Here are some points, one per row:
  0.36  -0.64  0.78  0.51  1.55  -0.36  -1.38  -0.10  1.03  0.17  -0.57  -0.08  1.39  -0.15  -0.72  0.86  1.22  -0.38  1.79  -1.02  0.15  1.14  0.58  0.09
  -0.25  1.73  -0.41  0.48  0.00  -0.05  0.10  0.69  -0.69  0.69  1.50  0.16  -0.44  -0.22  1.08  1.36  2.04  0.03  0.43  0.85  1.12  -0.87  -0.32  -1.69
  -1.04  -1.16  1.90  0.72  -0.14  -0.76  -0.56  1.09  2.26  -0.12  0.32  0.46  -0.19  0.15  -1.38  0.03  1.03  0.31  0.20  0.08  -0.37  -1.04  0.47  1.77
  1.70  0.31  -0.45  0.81  1.08  -0.08  -1.36  -2.22  0.24  0.69  1.03  1.43  0.91  -1.26  1.21  -1.14  0.27  -0.85  0.19  0.52  1.09  0.01  -1.71  0.11
  0.46  0.21  -3.00  -0.25  1.76  0.82  -0.03  -2.00  0.09  -0.59  -1.19  0.48  -2.07  -1.16  0.09  0.99  -0.60  -1.33  -2.03  0.51  1.17  0.60  1.26  -1.44
  -1.87  -1.11  2.56  -0.37  0.20  1.02  0.35  -0.98  0.40  0.25  -0.65  0.15  0.45  -0.66  0.91  0.38  0.76  1.37  0.09  -0.43  -0.63  -0.10  -0.15  0.21
  -0.46  1.45  -1.16  1.17  -0.32  0.97  -0.55  1.27  -1.94  -0.09  -0.96  0.34  0.08  -1.09  1.68  1.90  0.90  1.30  0.13  0.17  -0.21  0.64  -0.47  -0.03
  1.04  -1.55  -0.74  1.29  0.18  -0.55  0.70  0.62  0.88  0.29  0.39  1.05  1.18  -0.77  0.30  -0.64  -0.15  -0.19  -1.86  -0.60  -1.09  0.84  -1.30  -0.09
  1.51  0.09  0.05  0.86  0.67  1.27  -0.53  -0.45  -0.98  -0.05  1.14  0.02  0.58  0.34  0.10  -2.22  -2.46  -1.53  -1.62  1.06  0.27  -0.53  -1.16  0.16
  0.66  0.69  -0.86  -1.82  -1.00  -0.12  0.30  1.12  -0.42  -1.07  -0.83  0.11  -0.46  -0.62  -0.96  0.54  0.29  -1.88  -0.48  1.99  -0.80  0.55  -0.16  -0.54
  -0.92  -0.59  1.75  -0.65  1.00  0.06  0.66  0.62  -0.84  -0.35  -0.17  -0.34  0.35  -0.90  -0.66  0.53  -0.02  0.36  1.61  -0.89  -2.25  -0.78  -0.07  1.53
  -0.19  -1.14  0.63  0.17  0.23  0.59  0.39  0.55  0.65  1.34  -0.24  1.72  1.73  -0.16  -0.46  0.53  -0.78  1.11  -0.83  -2.50  -1.72  1.28  0.49  -0.52
  -0.72  -0.33  -0.85  -0.92  0.29  -0.19  1.26  0.83  0.24  -1.63  -0.30  -0.90  -0.72  -0.67  -1.69  0.52  -0.43  0.42  -0.67  1.72  0.13  0.30  1.42  0.00
  0.68  0.02  -0.88  0.70  -0.25  -0.16  -0.40  -1.32  0.05  0.61  -0.86  -0.64  0.79  0.64  0.76  -1.88  -0.77  -0.49  -1.47  -0.42  0.76  -0.34  -1.02  0.13
  -0.13  0.82  0.50  0.07  -0.73  0.26  1.10  -0.43  0.37  -0.27  -0.59  0.61  -0.21  1.49  -1.60  1.54  -2.00  0.93  0.17  -1.01  -0.55  -0.54  0.13  1.24
  -0.84  1.60  -1.42  -2.55  -1.96  -1.55  -1.23  0.27  -1.46  -1.06  0.09  -1.03  -1.13  0.63  -0.41  -1.42  0.50  -0.77  -0.33  -1.31  -0.92  0.22  0.75  -0.92
  -0.63  -0.37  0.70  0.62  4.87  -0.07  0.13  2.42  -1.24  -1.53  0.00  1.40  1.24  0.03  -0.26  -2.16  1.32  -0.54  -0.12  0.84  -0.40  1.78  -0.64  2.24
  -1.10  -0.42  0.81  -0.24  -1.17  1.11  0.51  0.36  -0.06  -1.47  -0.05  1.33  1.49  -0.36  0.09  -0.18  1.96  -1.55  2.91  -0.83  -0.35  0.54  0.77  0.85
  0.12  -0.12  -0.88  0.85  -0.11  -0.67  0.48  1.45  -1.38  0.58  1.02  -1.37  -1.89  -1.61  0.46  -0.80  -0.18  1.11  0.86  -0.11  1.34  -0.95  0.27  0.19
  -0.16  1.18  -0.50  0.75  -1.59  0.72  -1.22  0.33  -0.08  -1.07  -1.86  -0.08  0.00  0.12  1.03  1.22  0.66  0.62  -1.02  0.26  0.83  0.04  -1.65  -0.72
  -0.03  1.23  -0.67  -0.21  -1.66  1.13  -0.10  1.78  0.56  0.25  -0.36  -0.06  1.54  0.67  2.30  -1.05  -1.11  0.24  0.86  -0.27  -1.28  0.44  0.37  0.79
  0.82  -0.94  0.53  -0.85  -0.81  0.32  1.29  -0.40  -0.17  -1.24  -0.57  -2.53  -0.43  -1.39  0.70  1.26  0.13  -0.63  -1.06  -0.41  0.39  -0.11  1.06  -1.58
  -0.47  -1.36  -1.20  -0.07  -0.28  -1.15  -0.56  -0.69  -0.63  0.78  0.59  -1.92  0.85  1.58  0.59  -1.02  -2.39  -0.52  0.13  -0.13  1.88  -0.26  -0.32  0.23
  1.62  0.60  -0.43  -0.41  0.50  -0.45  -1.37  -0.71  0.58  0.75  -0.26  1.98  0.44  -0.60  0.32  -1.80  -1.64  0.96  0.21  -0.15  0.28  0.41  0.46  1.16
  -1.11  -1.20  1.50  -0.76  0.47  0.05  0.92  -0.19  -0.26  0.26  -0.41  0.07  0.57  1.05  -0.83  -0.01  0.86  -0.78  0.73  -0.42  -1.12  -1.39  0.34  0.61
  -1.19  0.12  -0.85  0.00  -0.06  1.22  -0.83  0.61  0.44  0.23  1.64  -1.28  0.44  -0.25  0.19  -0.22  -0.32  0.14  -1.05  0.97  1.03  0.27  -1.07  1.93
  -0.84  -0.18  0.19  1.10  0.45  -0.92  -1.75  0.33  -0.09  0.58  0.51  1.16  1.09  0.39  -1.18  0.75  0.05  0.75  -0.07  0.52  -0.68  -0.39  0.52  0.85
  0.93  2.05  -0.92  -0.44  -0.56  0.93  0.52  1.11  -1.52  1.23  1.06  -1.04  -1.23  -0.65  1.42  0.92  1.19  0.10  -0.19  -0.27  0.07  -1.70  -0.44  -0.35
  0.56  -0.42  -0.08  -0.80  -1.29  0.69  0.26  -0.71  -0.27  -1.63  -0.11  -1.66  -0.59  -0.37  -0.44  -0.63  0.45  0.33  0.84  2.78  -1.37  -0.23  -1.28  -1.91
  0.07  1.01  -0.23  1.36  -1.17  1.62  0.01  -0.86  0.25  2.75  0.39  -1.30  -1.07  -0.50  -0.29  0.75  0.50  0.56  1.25  -0.24  0.25  0.50  -1.00  0.67
  -0.06  -0.14  0.78  0.86  1.56  0.40  1.55  -0.96  -0.06  0.77  -0.75  0.96  0.58  1.50  -0.78  0.37  -1.25  -0.18  0.60  -1.22  0.13  -0.99  0.54  -0.50
  1.81  -1.74  0.72  -0.18  1.14  -0.79  -0.86  0.50  1.50  -0.05  -0.92  -0.53  0.20  0.48  1.55  -0.95  -1.24  -1.46  -1.20  -0.39  1.43  1.06  -1.89  -0.33
  2.14  0.20  -0.01  -2.04  0.73  0.06  0.15  -0.58  -2.18  -2.44  1.16  0.51  -3.04  0.83  0.93  0.58  0.62  -0.29  1.00  1.45  0.06  0.79  1.84  -1.59
  -0.77  2.20  0.81  0.23  0.67  0.64  0.80  -0.06  0.79  0.23  0.35  -0.33  1.12  -0.42  0.35  -0.80  0.10  0.03  -0.02  1.06  0.06  1.35  -1.03  0.13
There is one direction along which these points spread out most. Take the direction at right angles to it along which they spread out most. Go by this last direction. How far along it is each point below, from 0 to 99? 50 is the average, and the first point above lies past it. One standard deviation of the points above along it is 16.
  -1.11  -1.20  1.50  -0.76  0.47  0.05  0.92  -0.19  -0.26  0.26  -0.41  0.07  0.57  1.05  -0.83  -0.01  0.86  -0.78  0.73  -0.42  -1.12  -1.39  0.34  0.61 68
  0.66  0.69  -0.86  -1.82  -1.00  -0.12  0.30  1.12  -0.42  -1.07  -0.83  0.11  -0.46  -0.62  -0.96  0.54  0.29  -1.88  -0.48  1.99  -0.80  0.55  -0.16  -0.54 59
  0.68  0.02  -0.88  0.70  -0.25  -0.16  -0.40  -1.32  0.05  0.61  -0.86  -0.64  0.79  0.64  0.76  -1.88  -0.77  -0.49  -1.47  -0.42  0.76  -0.34  -1.02  0.13 22
  -1.04  -1.16  1.90  0.72  -0.14  -0.76  -0.56  1.09  2.26  -0.12  0.32  0.46  -0.19  0.15  -1.38  0.03  1.03  0.31  0.20  0.08  -0.37  -1.04  0.47  1.77 65
  -1.10  -0.42  0.81  -0.24  -1.17  1.11  0.51  0.36  -0.06  -1.47  -0.05  1.33  1.49  -0.36  0.09  -0.18  1.96  -1.55  2.91  -0.83  -0.35  0.54  0.77  0.85 76
  -0.84  1.60  -1.42  -2.55  -1.96  -1.55  -1.23  0.27  -1.46  -1.06  0.09  -1.03  -1.13  0.63  -0.41  -1.42  0.50  -0.77  -0.33  -1.31  -0.92  0.22  0.75  -0.92 61
  1.81  -1.74  0.72  -0.18  1.14  -0.79  -0.86  0.50  1.50  -0.05  -0.92  -0.53  0.20  0.48  1.55  -0.95  -1.24  -1.46  -1.20  -0.39  1.43  1.06  -1.89  -0.33 18
  -0.92  -0.59  1.75  -0.65  1.00  0.06  0.66  0.62  -0.84  -0.35  -0.17  -0.34  0.35  -0.90  -0.66  0.53  -0.02  0.36  1.61  -0.89  -2.25  -0.78  -0.07  1.53 75
  -0.47  -1.36  -1.20  -0.07  -0.28  -1.15  -0.56  -0.69  -0.63  0.78  0.59  -1.92  0.85  1.58  0.59  -1.02  -2.39  -0.52  0.13  -0.13  1.88  -0.26  -0.32  0.23 27
  -0.84  -0.18  0.19  1.10  0.45  -0.92  -1.75  0.33  -0.09  0.58  0.51  1.16  1.09  0.39  -1.18  0.75  0.05  0.75  -0.07  0.52  -0.68  -0.39  0.52  0.85 54
